[[130 126 114 109 123 140 133]
 [135 133 129 110 148 143 139]
 [131 140 116 107 144 136 136]
 [137 153 114 141 122 134 140]
 [127 119 118 113 119 135 128]
 [131 156 105 142 112 126 138]
 [130 138 127 122 138 133 139]
 [123 145 105 138 104 121 136]
 [135 140 112 123 122 139 136]]
->
[[130 114 123 133]
 [135 129 148 139]
 [131 116 144 136]
 [137 114 122 140]
 [127 118 119 128]
 [131 105 112 138]
 [130 127 138 139]
 [123 105 104 136]
 [135 112 122 136]]

[[127 135]
 [123 135]
 [119 139]
 [119 141]
 [130 112]
 [125 136]
 [118 141]
 [125 133]
 [134 106]]
->
[[127]
 [123]
 [119]
 [119]
 [130]
 [125]
 [118]
 [125]
 [134]]

[[130 146 116 144 143 145 107 155 130 140 131]
 [146 152 105 115 107 130 139 105 152 112 137]
 [104 107 152 116 101 110 133 105 111 120 115]
 [144 135 120 148 129 133 103 124 153 149 139]]
->
[[130 116 143 107 130 131]
 [146 105 107 139 152 137]
 [104 152 101 133 111 115]
 [144 120 129 103 153 139]]

[[128 130 124 119 132 128 128 126 142 105 129 129 130 128]
 [127 144 134 129 131 131 126 121 133 123 130 130 137 132]
 [126 113 121 124 125 121 125 125 129 116 122 125 124 133]
 [132 123 128 136 142 125 129 130 132 129 133 132 146 137]
 [140 124 127 135 125 133 126 125 128 127 131 131 122 132]
 [131 129 129 126 126 136 127 125 132 101 131 130 137 132]]
->
[[128 124 132 128 142 129 130]
 [127 134 131 126 133 130 137]
 [126 121 125 125 129 122 124]
 [132 128 142 129 132 133 146]
 [140 127 125 126 128 131 122]
 [131 129 126 127 132 131 137]]

[[130 121]
 [124 148]
 [111 124]
 [110 122]
 [120 112]
 [132 140]
 [124 125]
 [131 114]
 [117 108]
 [126 151]
 [123 117]
 [146 130]]
->
[[130]
 [124]
 [111]
 [110]
 [120]
 [132]
 [124]
 [131]
 [117]
 [126]
 [123]
 [146]]

[[133 145 130]
 [137 149 133]
 [136 149 130]
 [118 107 124]
 [129 136 137]
 [138 131 144]
 [134 139 135]
 [130 119 122]
 [136 129 143]
 [133 152 129]
 [128 133 137]]
->
[[133 130]
 [137 133]
 [136 130]
 [118 124]
 [129 137]
 [138 144]
 [134 135]
 [130 122]
 [136 143]
 [133 129]
 [128 137]]

[[135 133 145 129 138 156 131 128 115 156]
 [126 124 148 124 130 147 135 117 118 152]
 [128 127 146 129 136 149 133 120 116 156]
 [133 134 136 124 119 133 142 129 143 117]
 [135 132 144 132 138 149 134 131 125 151]]
->
[[135 145 138 131 115]
 [126 148 130 135 118]
 [128 146 136 133 116]
 [133 136 119 142 143]
 [135 144 138 134 125]]

[[128 123 132 119 131 110 122 116]
 [137 132 129 155 132 131 125 143]
 [128 124 133 119 131 110 120 115]
 [114 138 132 132 138 116 123 118]
 [122 134 132 130 134 123 131 133]
 [134 123 129 112 122 115 105 110]
 [117 136 132 131 135 120 128 127]
 [127 120 142 151 123 125 128 139]]
->
[[128 132 131 122]
 [137 129 132 125]
 [128 133 131 120]
 [114 132 138 123]
 [122 132 134 131]
 [134 129 122 105]
 [117 132 135 128]
 [127 142 123 128]]

[[153 145 139 140 156 133 141 140 139 146]
 [134 114 110 144 125 147 134 144 139 113]]
->
[[153 139 156 141 139]
 [134 110 125 134 139]]
---
[[101 131 137 123 128 142 118 133]
 [131 125 122 129 128 120 130 127]
 [136 125 112 135 132 115 133 126]
 [109 134 135 128 128 131 123 129]
 [108 131 129 130 133 134 119 131]
 [139 129 136 125 123 121 132 125]
 [104 127 126 127 131 144 118 134]
 [128 126 114 134 132 119 131 127]
 [141 124 127 126 124 118 133 126]
 [113 130 140 123 127 136 120 130]
 [106 133 133 131 131 138 120 130]
 [147 130 136 127 125 116 134 123]]
->
[[147 130 136 127 125 116 134 123]
 [106 133 133 131 131 138 120 130]
 [113 130 140 123 127 136 120 130]
 [141 124 127 126 124 118 133 126]
 [128 126 114 134 132 119 131 127]
 [104 127 126 127 131 144 118 134]
 [139 129 136 125 123 121 132 125]
 [108 131 129 130 133 134 119 131]
 [109 134 135 128 128 131 123 129]
 [136 125 112 135 132 115 133 126]
 [131 125 122 129 128 120 130 127]
 [101 131 137 123 128 142 118 133]]

[[140 139 120 151 127]
 [128 122 136 112 137]]
->
[[128 122 136 112 137]
 [140 139 120 151 127]]

[[150 124 137 151 132 118 115 145 141 126 127 116]
 [103 152 111 112 103 125 132 126 117 152 108 104]
 [115 130 149 135 103 107 113 121 130 116 109 125]
 [121 112 129 131 149 109 139 123 105 112 150 108]
 [111 132 115 149 105 114 123 107 139 118 117 139]
 [128 118 149 107 126 125 142 135 112 143 117 143]
 [133 131 133 126 152 150 142 138 150 143 113 127]]
->
[[133 131 133 126 152 150 142 138 150 143 113 127]
 [128 118 149 107 126 125 142 135 112 143 117 143]
 [111 132 115 149 105 114 123 107 139 118 117 139]
 [121 112 129 131 149 109 139 123 105 112 150 108]
 [115 130 149 135 103 107 113 121 130 116 109 125]
 [103 152 111 112 103 125 132 126 117 152 108 104]
 [150 124 137 151 132 118 115 145 141 126 127 116]]

[[118 121 139 137 135 121 119 122 130 112 125]
 [116 126 145 134 124 123 113 128 131 104 123]
 [111 134 143 135 119 131 127 128 139 112 127]
 [128 141 135 118 139 145 126 137 120 140 134]
 [140 123 134 106 113 122 134 149 128 144 128]
 [127 109 124 146 143 133 122 118 135 118 125]
 [139 106 112 144 135 120 134 113 134 119 123]]
->
[[139 106 112 144 135 120 134 113 134 119 123]
 [127 109 124 146 143 133 122 118 135 118 125]
 [140 123 134 106 113 122 134 149 128 144 128]
 [128 141 135 118 139 145 126 137 120 140 134]
 [111 134 143 135 119 131 127 128 139 112 127]
 [116 126 145 134 124 123 113 128 131 104 123]
 [118 121 139 137 135 121 119 122 130 112 125]]

[[145 120 141 121 143 116 123 146]
 [120 144 124 142 122 145 141 117]
 [138 111 133 114 135 113 114 141]
 [123 105 116 105 119 106 105 128]
 [127 111 123 119 123 124 112 129]
 [103 124 104 120 104 126 120 105]]
->
[[103 124 104 120 104 126 120 105]
 [127 111 123 119 123 124 112 129]
 [123 105 116 105 119 106 105 128]
 [138 111 133 114 135 113 114 141]
 [120 144 124 142 122 145 141 117]
 [145 120 141 121 143 116 123 146]]

[[132 115 129 120 116 116 144]
 [118 113 122 128 122 122 118]
 [116 121 119 114 114 117 126]
 [127 112 124 133 126 130 129]
 [128 154 125 129 147 120 133]
 [120 124 119 120 117 151 127]
 [134 118 115 127 105 121 115]
 [145 118 118 125 137 124 137]
 [123 143 134 138 121 127 130]
 [132 115 124 127 125 119 121]]
->
[[132 115 124 127 125 119 121]
 [123 143 134 138 121 127 130]
 [145 118 118 125 137 124 137]
 [134 118 115 127 105 121 115]
 [120 124 119 120 117 151 127]
 [128 154 125 129 147 120 133]
 [127 112 124 133 126 130 129]
 [116 121 119 114 114 117 126]
 [118 113 122 128 122 122 118]
 [132 115 129 120 116 116 144]]

[[118 127 128 136 134 128 128 127 137 128 127 122]
 [118 126 133 140 132 131 134 131 137 129 129 125]
 [117 125 129 140 130 128 130 128 137 125 127 119]
 [128 127 131 141 128 131 129 128 133 125 128 120]
 [118 126 130 140 130 130 132 127 139 130 125 128]
 [125 128 122 137 154 132 156 129 138 134 131 146]]
->
[[125 128 122 137 154 132 156 129 138 134 131 146]
 [118 126 130 140 130 130 132 127 139 130 125 128]
 [128 127 131 141 128 131 129 128 133 125 128 120]
 [117 125 129 140 130 128 130 128 137 125 127 119]
 [118 126 133 140 132 131 134 131 137 129 129 125]
 [118 127 128 136 134 128 128 127 137 128 127 122]]

[[135 136 133 121 145 151 108 133 147]
 [135 131 127 101 143 140 105 144 142]
 [102 104 107 134 102  99 133 107 103]
 [104 108 108 141 128 134 109 111 134]
 [124 124 124 126 124 124 126 124 125]]
->
[[124 124 124 126 124 124 126 124 125]
 [104 108 108 141 128 134 109 111 134]
 [102 104 107 134 102  99 133 107 103]
 [135 131 127 101 143 140 105 144 142]
 [135 136 133 121 145 151 108 133 147]]

[[122 129 132 133 126 121 129 130 127 122 130 123 122 123 128]
 [146 126 149 137 129 131 129 125 122 135 127 127 134 131 127]]
->
[[146 126 149 137 129 131 129 125 122 135 127 127 134 131 127]
 [122 129 132 133 126 121 129 130 127 122 130 123 122 123 128]]
